128 stands for zero in the data rows.
Some points, each followed by its number:
[143 135 140 162  95  96  90 111 130 134 124 114 103 137 124 144 186 182
  77  88  86 139 167 134 124 164 123 108  62 168 174 153 149 144 126 139
 136  50 164 162 109 150 154 130 146 126 130 122] 0
[161 137  87 123 116 137  99 100 149 142 137 125 175 169 138 132 170 125
 112 166 133 152 118 131 134 111 122 160 145 131  97 141  84 116 129 120
  87 161 128 167 151 110 111 124  99 136 106 124] 1
[134 144 124 118 111 125 117 113 151 147 130 130 131 151 115 152 134 142
  98 120 129 149 136 130 121 133 126 135 105 122 162 151 122 134 106 139
 107 104 140 126 130 140 142 140 149 126 119 124] 2
[159 114 115 170  99 114  90  84 121 130 123 115 142 120 135 112 189 167
  87 126 101 140 156 142 136 159 102 120 109 162 122 129 129 153 148 131
 141 105 135 169 138 135 119 113 113 137 118 140] 3
[105 120 179 142 144  96 181 169 121  97 117 133  72 114  83 121 126 129
 136  78 101 118 139 120 122 133 130 103  65 160 165 123 143 150 130 131
 163  69 139 126  85 163 144 161 153 104 163 134] 4
[161  96 127 131 152 164 144 163 140 137 103 148 123 132 127 159 138 126
 151 142 156 100 133 107 129 112 132 134 138  89 168 175 157 127 112 113
 137 135 116 106 146  74 143 102 118 127 137 193] 5
[137 143 122 123 119 128 120 114 145 134 131 130 135 149 131 138 127 141
 110 118 118 122 133 135 131 134 117 127 127 130 154 134 125 139 125 132
 124 124 131 131 129 141 133 136 136 124 129 118] 6
[134 136 109 126 105 130 106 101 142 127 127 135 141 146 136 146 145 163
 108 139 126 131 141 129 130 136 124 125 136 136 150 147 137 136 120 128
 127 109 141 123 130 125 132 125 123 136 123 130] 7
[144 117 149 169 105 111 115 114 116 108 121 118  92 119 124 140 170 176
  96  88  94 123 167 131 132 159 121  97  86 167 175 141 163 149 138 144
 161  65 159 133 110 146 142 128 140 124 147 143] 8
[ 86 135 164 145 136  95 160 121 100 101 133 128  96 101 113  76 101 114
 137 102 111 141 128 135 131 132 125 117 106 159 104  74 113 145 147 140
 145 120 136 125 103 196 116 150 149 121 151  93] 9
[129 141 132 152  90  93  95 102 142 145 128 112 126 144 109 145 168 167
  79  98  91 153 159 133 119 154 115 121  78 157 159 157 122 151 110 146
 113  67 156 161 129 146 150 139 151 125 106 115] 10
[117 118 150 163 143 111 140 167  98 120 117 116 117 111 145  98 131 135
 133 107 109 105 130 117 124 141 125  98 106 121 113 113 170 118 174 112
 159 121 110 150 115 128 144 110 127 120 143 144] 11
[ 99 149 120  92 104 126 123  88 140 110 138 116 134 123 124 130  83 114
 128 143 132 145 110 140 135 139 123 133 151 151 109 112 106 120 120 138
 123 133 135 114 121 149 113 145 148 135 116  88] 12
[143 141 116 108  91 131  97  69 144 124 134 130 144 127 112 134 135 134
  98 139 127 165 148 150 120 141 128 138 129 155 149 133 110 138 105 156
 109 119 153 119 134 151 116 138 134 145 126 114] 13
[ 97 149 123 110 103 128 122  83 140 109 141 115 127 124 131 131  96 131
 123 141 132 146 115 139 144 139 123 130 150 156 111 116 106 122 119 150
 122 122 146 114 118 151 118 141 147 133 107  85] 14
[166 130 113 158 102 114  86 108 135 142 138 107 140 152 120 134 209 153
  79 122 105 162 149 127 122 139 115 146  88 159 111 146 100 126 119 134
  95 105 146 193 135 124 126 125 107 131 102 131] 15
[182 152  89  92 114 157 120  82 160 141 128 162 190 167 129 129 116  96
 111 161 146 152 124 135 132 109 124 167 163 140 119 114  66 139 130 139
  89 196 134 135 144 152 104 134  97 132 128 114] 16
[104 132 137 131 127 125 131 127 120 138 129 127 122 123 128 126 109 127
 132 116 136 130 130 135 130 129 145 122 131 128 142 130 123 123 126 133
 125 130 139 123 120 146 137 135 137 136 132  97] 17
[ 63 112 187 185 154  78 156 183  78 125 113 116  66  94 125 100 119 141
 142  60 100 103 138 125 127 151 148  80  83 142 129  93 168 133 179 127
 185  93 130 147  85 163 144 130 143 120 150 100] 18
[113 169 143 138  96  69 127 100 128 142 141 130 112 160  70 132 146 159
  73  79  90 178 165 126  96 151 132 133  52 167 173 128  99 161  95 155
  98  50 166 164 102 193 162 161 160 121 124  85] 19
[ 67 141 130 113 120 121 126 115 119 114 148 111 122 113 152 125  65 119
 150 137 138 134  98 139 141 136 128 116 160 141  86  98 124 110 136 133
 121 136 130 108 119 129 124 123 151 134 111  81] 20
[115 121 117 149 120 123 106 133 133 135 130 109 136 141 140 146 144 142
 122 147 135 127 124 125 137 120 127 126 136 118 120 159 136 113 132 113
 114 127 131 143 139 107 131 115 121 128 112 127] 21
[ 68 104 165 186 141  91 148 168  87 118 118 118  99 118 150 130 113 148
 147 108 115  87 130 112 139 136 141  86 122 128 122 127 161 121 174 115
 162 116 134 144 105 127 145 106 121 130 136 113] 22
[134 131 132 131 140 128 132 163 127 146 121 132 133 135 137 131 126 120
 134 123 133 113 123 120 129 123 139 118 121 102 137 143 133 117 147 122
 122 147 114 131 137 119 141 124 119 115 135 145] 23
[148 145  96  97 126 145 113 103 152 156 130 147 181 152 137 145  96  98
 120 154 152 132 110 133 131 105 128 154 179 121 122 113  78 131 130 130
  97 190 118 137 138 129 107 136 102 129 118  99] 24
[ 66 134 186 165 137  58 163 177 106 123 129 122  61 121  89 117 134 147
 114  57  86 131 146 111 107 141 140 102  41 152 147 111 144 142 131 137
 147  43 148 151  75 170 154 156 159 109 134  97] 25
[104 133 155 150 110 106 124 117 119 133 126 123 100 123 114 147 133 160
 114  97 100 129 156 124 119 148 120 114  84 135 175 140 154 156 117 141
 143  71 141 132 116 141 152 134 162 127 130 119] 26
[154 136 101 116  86 137  84  81 146 139 124 122 157 132 119 146 162 147
  97 143 117 148 144 144 121 137 121 149 128 148 146 148 109 137 109 134
 116 106 141 135 144 131 122 139 128 140 109 114] 27
[147 118 114 123 132 153 146 106 136 115 123 147 145 129 135 118 112 126
 139 144 143 114 130 134 152 128 119 126 154 136 142 126 129 150 141 123
 147 158 125 108 132 136 114 126 113 132 139 137] 28
[ 75 127 150 155 107  86 129 118 112 101 135  97  93 125 138 125 120 151
 114 112  99 128 124 134 130 157 107 101 111 157 100 115 144 121 137 131
 146  86 140 138 107 138 137 127 158 126 118 106] 29
Which two points above are nearest to each new point by angle? Their numbers follow each, smallest number first.
[ 29 140 138  93 173 128 184 150 111 131 148 144 146 113 149 104   0  62
 198 165 180 119  63 125 136  89 150 121 210 102  66  60  94 106 158 122
 115 220 113  88 109 147 102 131 134 128 123  42] 12 20
[146 119 128 149 102 118  98  90 137 124 119 126 124 137 118 143 168 167
  94 114 115 135 154 140 135 153 115 120 107 166 161 146 141 145 123 135
 136  92 152 143 125 142 128 126 132 134 136 131] 0 8
[138 113 120 137 149 135 133 154 124 129 126 134 128 138 143 131 137 130
 141 152 146 113 119 112 132 114 133 134 144 103 113 148 141 112 114 101
 120 147 122 129 137  97 131 106 105 132 132 158] 5 23
[105 129 112  84 149 166 135 126 136 150 129 144 153 121 145 141  70  92
 171 171 183 130  93 127 125  98 157 149 193  82 108 125 110 110 111 134
 113 191 116  83 143  95 105 114 123 146 100 105] 20 24
[166  84 157 201 145 116 121 172  92 107 101 116  92 110 137 113 207 152
 136  99  96  88 157 116 142 148 121  99  92 139 130 152 189 132 167 103
 174 102 116 170 136 105 132 104  97 121 164 201] 8 11
[167 100 128 105 154 184 145 152 142 121 111 155 122 122 128 154 117 114
 182 140 163  87 130 123 141 108 149 127 161 114 179 166 147 145 115 115
 154 157 121  84 137  92 108 124 109 123 159 171] 5 28
[110 117 120 109 151 160 141 136 121 133 128 137 131 111 152 130  81 104
 171 150 170 115 105 130 134 116 147 136 188  93 109 115 130 114 126 122
 139 177 109  89 129  96 117 110 127 140 122 118] 20 28
[ 72 103 147 141 166 130 154 169  99 129 116 127 118  94 164 113  81 114
 173 150 155  95  97 112 129 120 140 113 172  74  88 105 169 102 155 108
 161 166  94 104 126  91 133  95 130 136 121 130] 11 22
[103 123 122 132 141 128 124 163 125 156 129 122 148 143 149 146  94 133
 143 137 141  95 117 112 128 119 134 119 151  81 132 152 145 121 147 100
 129 150 114 119 139 103 150 104 125 125 115 122] 21 23
[168 126 132 129 126 129 122 129 134 113 130 122 119 131 123 126 166 131
 122 121 106 126 138 132 128 128 112 121 102 130 142 151 140 136 117 127
 129 107 129 130 146 120 136 137 128 116 146 178] 0 8
[113 143 125  99 124 137 120 115 143 151 129 146 140 134 113 153  88 119
 123 121 144 143 126 128 116 116 144 138 130 110 152 124 111 132 107 148
 111 126 133 107 127 137 131 136 145 136 118 104] 2 17
[150 124 136 122 149 145 143 144 119 115 123 143 130 133 124 119 127 115
 149 129 129 103 126 126 125 114 130 129 141 127 137 119 141 129 145 113
 143 151 112 122 131 131 118 124 114 119 156 148] 5 28
[172 114 134 149 126 124 129 149 127 101 115 114 116 123 125 116 177 137
 116 114 102 112 140 120 130 137 107 118  96 138 135 144 153 127 137 123
 138 103 119 141 140 116 138 130 116 105 150 199] 8 11
[127 159 146  97 111 110 147 104 148 124 136 137  96 142  62 128 134 116
 106  81 106 168 153 144 106 128 139 149  71 179 185 124  79 169  84 155
 120  70 168 132  90 200 119 191 163 119 142  77] 2 19
[121 136 105 114 139 139 132 134 138 144 129 151 157 146 143 145  81 111
 141 150 155 116 114 123 141 119 143 134 171 109 135 126 116 123 139 114
 116 177 126 125 124 121 130 116 105 128 126 102] 16 24
[ 69 133 162 131 140  93 166 119  98 115 130 134 102  91  94  79  75 100
 124  92 112 156 134 139  96 141 133 132  97 141 110  42 105 132 144 152
 146 120 124 126  91 198 124 143 158 137 148  74] 9 18
[128 157 149 119 126 109 158 142 127 109 150 131 104 143  73 123 140 121
 123  95 108 152 136 120 118 122 142 138  79 176 150 117  98 156 111 138
 115  89 148 153 101 179 123 176 131 101 145 105] 4 19
[143 117 145 130 121 128 129 143 132 128 122 130  93 137  95 159 147 134
 136 103 126 120 146 125 123 124 140 123 104 139 181 174 143 141 103 128
 125  92 132 136 138 118 134 141 138 126 140 151] 8 26
[121 103 134 140 137 125 136 124 117 115 119 129 114 111 136 110 129 126
 133 124 130 119 129 136 130 138 113 126 137 128 103 100 136 130 138 124
 160 134 116 119 118 133 113 116 124 137 142 138] 9 11
[161 137 111 111 111 139 106 118 153 149 132 134 146 147 103 158 151 142
 103 127 123 144 147 132 110 133 127 138 107 118 175 164 122 144 101 138
 104 101 136 128 146 117 143 129 133 129 122 145] 2 27
[122 181  95  63 106 146 130  64 160 110 162 129 177 155 129 112  69  89
 132 171 145 166  89 146 146 110 121 156 173 161  87  94  56 121 119 147
  78 189 140 115 134 170  96 158 132 124 109  67] 12 16
[123 148 103  95 133 143 139 144 139 150 133 149 173 159 138 147  70 113
 145 154 159 111 104 118 129 104 145 133 168  88 137 140 121 122 142 108
 109 172 119  93 136 121 139 123 119 119 124 114] 16 24
[160 140 120 112 103 137 113 118 149 139 129 128 138 147 100 161 166 140
  99 117 112 147 151 127 105 131 129 151  92 132 163 157 114 145  93 144
 111  89 145 131 132 122 137 138 137 127 117 137] 2 10
[150 130 124 111 128 166 120 121 136 136 128 141 131 128 127 150 133 136
 139 136 141 120 141 131 130 121 139 134 131 113 179 159 152 139 110 125
 132 126 128 101 144 114 130 126 132 136 136 144] 5 7
[129 116 127 135 134 137 129 119 127 113 128 126 135 121 145 112 130 117
 138 141 135 127 118 144 135 130 122 124 151 133 104 112 127 119 154 125
 145 165 117 131 128 126 112 115 115 129 142 134] 24 28
[126 109 116 131 141 145 132 135 124 138 126 132 144 110 140 131 120 125
 143 154 152 124 119 120 127 116 134 135 158 106 125 129 125 124 124 120
 128 151 118 114 134  97 123 118 116 136 116 132] 5 24
[139 121 136 138 125 128 129 116 127 111 124 132 109 126 121 131 143 136
 126 124 121 127 145 132 135 128 118 125 117 133 149 140 126 138 104 134
 137 106 133 131 125 131 127 125 125 132 141 155] 0 8
[138 110 123 163 139 138 129 144 118 115 119 119 137 130 154 122 155 138
 133 142 129 110 122 118 137 130 124 124 147 118 103 129 149 113 153 109
 144 156 114 148 134  94 129 103  99 122 133 156] 11 21
[159 101 116 160 124 124  96 130 130 131 104 118 147 126 144 122 189 150
  98 133 114 115 133 125 134 140 107 120 123 125 105 148 152 120 152 112
 139 120 118 157 149 101 136 111 102 130 123 175] 3 15
[108 150 154 147 113  71 138 118 124 133 148 119  98 125  79 106 161 132
  87  65  82 177 155 130 109 148 122 134  50 185 136  92  85 167 113 155
 114  61 157 186  88 192 134 177 150 119 121  71] 19 25
[ 90 129 133 129 130 107 128 129 122 150 132 125 130 113 135 118  96 109
 123 124 141 142 117 134 121 127 128 131 136 114 101  95 109 117 125 139
 113 147 120 136 118 136 121 128 136 135 114  90] 12 20
[130 143 118  96 149 144 157 139 132 127 141 147 146 135 135 118  86  86
 145 147 148 125  98 129 133 101 130 142 167 129  97  88  91 123 134 128
 111 185 118 117 121 144 105 142 112 116 130 102] 16 24
[131 131 139 129 147 116 143 177 127 140 136 129 110 149 101 143 142 117
 136 119 132 131 129 107 113 105 143 139 104 107 137 158 113 127  97 118
 101 118 125 146 131 118 139 135 126 111 136 146] 5 23
[149  95 131 150 151 146 142 163 117 123 112 138 109 119 145 133 145 135
 157 139 140  91 125 118 145 122 133 116 133 115 133 146 165 122 140 104
 151 137 112 120 133  84 122 110 103 126 141 176] 5 23
[180 108  91 141 127 155 105 122 137 139 116 138 165 141 150 139 172 128
 127 164 146 123 131 129 137 118 133 152 161 117 127 155 113 121 127 112
 115 173 125 141 147  92 116 111  75 137 127 156] 1 16
[114 110 111 123 159 150 136 156 132 144 123 139 148 138 147 145 119 117
 156 167 165 114 102 105 131 102 142 143 173  78  95 146 136 106 126 108
 119 174 111 115 144  77 127 106 105 138 108 141] 5 23
[128 104 129 138 146 149 156 126 120 106 109 153 145 119 163 109 104 119
 147 154 141  88 119 134 156 120 116 113 158 124 120 104 143 137 172 115
 167 185 117 103 118 131 110 107 102 128 158 139] 11 28
[126 110 143 165 147 106 127 187 112 128 117 113 108 130 130 139 169 143
 132 119 111 101 128 109 127 120 122 117 102 109 119 157 163 109 129 105
 130 101 111 150 136  92 153 113 115 115 135 179] 11 23
[162 127 125 133 101 128  96  92 142 128 121 118 118 126 123 138 170 159
  94 109 101 133 163 142 130 153 111 121  92 147 170 155 148 152 117 141
 143  82 141 139 129 136 138 134 145 133 134 145] 0 8
